Named turns come first, each shown by rows before and after it. Which turns, in which order, take the first row of each pair that follows to the second? Write the first one first, as in the answered first pair.
B (before -> after):
[-20.4   0.7  17.2  25.6 -13.2  10.8 -20.8  -0.7 -11.8]  ->  [ -7.4   2.1  -0.7  33.6 -14.4  20.3  14.3  18.4  -6.6]
[  2.3 -32.6   0.6  22.6   6.5  21.4   8.2  24.5  -3.6]  ->  [ -6.1 -32.1  21.3  15.1   9.4   7.3 -19.2  15.4 -15.2]
[ -2.9 -31.0  -0.5   6.2 -21.0  28.5 -23.7   6.2  19.3]  ->  [ 18.9 -22.8  12.3   4.7  -8.9   2.4   9.3  46.1  -2.3]
[ 31.0 -39.2  11.4 -29.1   2.0  -1.9   5.8  23.6   9.2]  ->  [ 15.5 -43.1  12.3 -33.0  -4.2   7.8 -23.9  -0.9  16.7]
J (before -> after):
[-20.1  35.8   5.0 -10.3 -19.5  20.7  -7.5 -39.5  -2.8]  ->  [ -4.6  23.7  11.0  34.2  -6.9  21.8  27.3  12.8 -30.9]
[-15.8 -16.8   3.9  -7.2  26.9  -6.0   0.5 -21.9   3.9]  ->  [ -3.1 -26.7  14.2   7.7  25.6  -7.3   8.1   7.6  -9.0]
[ 28.3   6.6  16.3 -19.3  -6.5  -7.7  23.7  38.9  -9.0]  ->  [  6.0  27.6  -3.9 -50.3  -2.9  -4.5   5.2 -18.3  14.9]
[ 14.9  36.8  -0.7  18.2  12.2 -13.8   4.5   6.2 -17.9]  ->  [ 23.4  27.8  17.3  -6.2 -10.5 -20.3 -19.2  11.1  -9.6]
U (before -> after):
[  1.2  19.6  -5.5   4.7  11.0  -0.3  36.7   2.8 -11.1]  ->  [ -2.5   8.8 -11.4  -4.4  19.5   3.6  36.8  -5.8  -2.8]
[-16.5 -26.0   4.6  14.7   8.0  20.2 -37.7 -17.0 -17.2]  ->  [-11.0 -27.0  11.2  16.4   0.5  17.1 -38.3  -8.9 -19.4]
[ 31.7   3.1  -8.6  -9.1 -45.1  25.2  -7.2  31.4  33.6]  ->  [ 30.7  33.3  -7.6   7.3 -47.7  17.3  -3.9  30.1  20.4]
Now pairs of rows:
(two turns a pair)
[  2.6 -33.0 -26.3   9.7  -8.3  17.6  17.7  27.4  24.9]  ->  [-12.6 -38.7 -18.2   4.6 -11.7  24.7 -16.6   0.3  30.7]	B B
[  2.8  11.4  13.7   0.1  11.3 -14.4 -13.0 -18.9   8.3]  ->  [  4.4  -7.5  15.2  -8.3  10.7  -9.4 -16.2 -13.9  16.2]	U U
[-19.5  18.3 -20.1  25.3  16.8   6.7  11.7 -32.7 -19.2]  ->  [ -3.1  -9.5  -3.0   0.6  38.0 -12.9  33.0   1.0 -27.2]	U B
[-18.8 -24.8  23.4  -9.2 -32.4  31.9 -11.3 -24.4  31.1]  ->  [ -3.0 -39.9  33.3  21.4 -28.3  31.7   7.8  18.7  11.5]	J J
[  8.8 -16.0  10.9  13.8  14.7   3.4  15.8  18.8 -20.3]  ->  [ -8.7 -22.1  17.1  14.2   3.3  13.8 -22.2  -5.4 -12.6]	B U
[  5.7 -10.8   7.5 -38.9   4.9   8.4  -4.0  -7.6  21.4]  ->  [ -6.8  -0.8  15.1 -13.7  41.1  -6.1   1.1 -10.5  -8.2]	J B
[ -5.3   5.7 -14.4  14.2  -2.9  16.4 -10.6 -13.8   8.2]  ->  [13.8 -0.6  3.2  5.9  7.8 -6.9 11.2 22.8 -9.7]	U B
[ -1.2 -15.9  13.6   5.7 -24.6   0.2 -15.7   6.3   8.1]  ->  [-14.7 -18.0  -8.1   5.2  -6.0  10.3  -7.3 -19.4  16.3]	J U
[-6.7  4.9  3.7  3.2 16.0 -8.6 -9.5 -0.2  0.8]  ->  [-5.2 -3.3 -8.7  8.3  5.6  8.1 -4.1 -1.9 12.5]	J B
[  7.2  54.4 -12.4  36.8   2.6   2.5  25.7 -11.6 -12.3]  ->  [ 12.5  17.5  14.3  10.4 -51.6  18.8 -36.5  -5.6  14.2]	J B
[-12.2  -2.7  -6.2   5.7  17.5   1.1  19.6 -18.6   5.8]  ->  [ -9.1 -10.9   7.7 -18.7  -2.0  -2.2  -4.1 -20.9  17.4]	J J
[-11.3  10.7  -7.4  19.6  28.7  -2.5  22.8  -1.0 -10.4]  ->  [-15.0   9.4 -16.5  20.5  22.6   8.5  19.9 -10.3  -0.7]	B B
[-21.1 -22.6  45.4  -9.1   3.1 -19.8 -32.7 -10.1 -15.1]  ->  [  1.7 -15.9  43.3  -4.7   8.9 -31.6   9.5  27.4 -26.4]	B B
[ 12.1 -21.1  24.7  32.6  -7.7   3.8   1.4  38.4 -16.9]  ->  [-14.1  29.6  -2.1  45.0  17.2  -0.1  15.1 -11.2 -20.7]	U U
[  6.9   1.1  -7.3 -23.1 -16.1   0.6   6.6   7.2  25.6]  ->  [  5.7   4.0  11.3 -19.9 -19.9 -12.3 -11.2   9.1  12.7]	U B
[ 26.0  25.8 -10.3 -16.3 -33.0   8.3   2.1  14.5  19.6]  ->  [ 20.9  39.4  12.0 -21.8 -22.0 -18.2 -15.9   8.1   0.3]	U B
[ 30.6 -42.0  12.3 -15.5  -2.5   0.3   7.3  47.1  -0.9]  ->  [ 14.0 -36.3   0.2 -49.8  -9.6   5.6 -18.5  -1.3  27.4]	J U
[-31.8 -25.8 -19.7 -42.0  13.8   7.8 -20.6 -18.8  13.4]  ->  [ -7.6 -46.7   6.8 -31.9  -3.8   1.3 -20.2  32.4   0.2]	J J
[ -4.7  11.4  -3.7  43.9 -24.1  27.9 -13.5   5.8  15.4]  ->  [-13.9   8.1 -18.3  35.9 -12.3  33.7 -10.6 -13.6  26.6]	U U
[  5.3  10.9  -5.8  -1.9 -33.5  17.9  -1.0  12.6  19.6]  ->  [ -1.1  10.1   3.0  -5.2 -33.4  14.6 -19.6   1.1  18.7]	B B
[  9.5  -1.2  -5.8  25.6 -45.9  30.8  -4.4  11.0  11.1]  ->  [  4.1  18.4  -7.5  23.0 -48.0  25.1  -9.1  -3.6  13.0]	U J
[  3.4  25.5  -4.1  -3.1 -10.2   3.5 -16.3   8.3   7.2]  ->  [ -2.9  23.0 -19.4  -0.3   6.7   9.4  -2.8  -3.5  10.1]	J U
[ -6.4 -35.6  15.9 -20.6  43.4 -17.0 -19.7  -6.2 -15.2]  ->  [  9.6 -31.5   7.8 -15.1  46.0 -21.6  12.5  17.9 -20.9]	B B
[-29.5  21.4  21.6   3.0  12.6 -18.9  -6.9 -20.7   1.9]  ->  [-25.9 -17.3  20.2 -17.6  14.1  -8.2 -12.8 -16.2  18.2]	U U
[-19.6 -13.2   8.7   1.4   6.2  17.5 -15.9 -23.6   6.8]  ->  [ -9.0 -22.8  23.0   0.6  -5.2  14.8 -20.7   1.3   2.3]	J J
[-16.3 -20.3   6.5  27.1   1.5  36.5  -4.2  -3.7  13.8]  ->  [  8.8 -19.4  23.8  18.6   0.9  12.8  18.0  34.6  -2.6]	J B
[-15.6  -5.8  22.4 -20.1  47.2 -10.9  -5.3 -27.5 -20.8]  ->  [-21.5 -26.0 -10.5   5.8  24.0  40.2  -4.9 -33.5   8.1]	J B
[ -8.7 -11.5  -9.1   7.2 -10.6  18.5 -14.8 -12.1  12.0]  ->  [ -9.9  -8.3 -14.0  18.6  -3.8  21.2  -5.4  -8.7   8.8]	U J
[ 13.7 -46.2  19.2 -38.5 -26.3  -2.8 -13.4   5.2   7.6]  ->  [ 18.5 -44.1   5.5  15.4   6.4   6.5  33.4  32.8 -21.7]	J J
[  5.9 -35.7  15.5 -19.9  23.2 -13.5   1.7  26.4   6.3]  ->  [ -2.5 -24.6  -3.5   0.2  45.1  -7.9  22.5  15.5   0.5]	J J
[ -0.6 -28.6  -1.2  20.6  10.1  19.9  15.1   5.5   8.1]  ->  [-11.6 -18.5 -11.0   6.0  11.5  20.4   7.7 -21.5  17.5]	J J
[  1.6   4.5 -16.1  17.7 -24.0  21.3  -4.5   6.5   6.0]  ->  [ -2.9  31.3  -0.4  17.2  -1.1 -12.3  -1.5   4.0 -19.2]	B U
[ -3.9   8.4 -11.8  62.3  10.4  20.8   4.3  -3.2 -26.9]  ->  [ 27.6 -16.9  -3.7  23.9 -47.5  30.4  -7.6  25.5   5.4]	J B
[ -5.4 -22.6  18.3  -4.0  35.4 -22.6  -5.6   5.3 -27.0]  ->  [ -4.6 -47.4  -7.8   4.3   1.8  26.2 -10.0   4.5   6.8]	B U
[  1.1 -44.4  12.5  14.3 -15.8  31.3  -9.4  28.7   2.0]  ->  [-17.6   5.9   7.8  -8.0 -31.3  20.6 -38.4 -29.5  13.3]	U J
[ 11.4 -13.4  -5.5 -30.9 -15.5   7.4  42.1  45.1   8.9]  ->  [ -3.4  25.2  -8.2 -56.1 -32.2  -2.9  14.8  -2.9  21.7]	U J
[ 14.9  40.6  15.1   5.0 -22.4 -29.0   8.4  38.6  -5.5]  ->  [-11.3  42.9 -12.0 -35.4  -7.4 -20.8  -5.4 -25.3  25.8]	J U
[  9.3  -5.6 -20.6  13.2  14.9  19.0  29.7   7.6   7.9]  ->  [ 16.0 -19.7  19.4 -21.7 -13.4  -0.9 -15.8  17.0  10.6]	J B
[-21.1 -11.7  19.6  48.3  19.4   5.4 -19.9  -1.8 -29.7]  ->  [-11.9 -10.2  18.2  49.9  21.8  -0.5  -2.1  14.1 -35.4]	B B
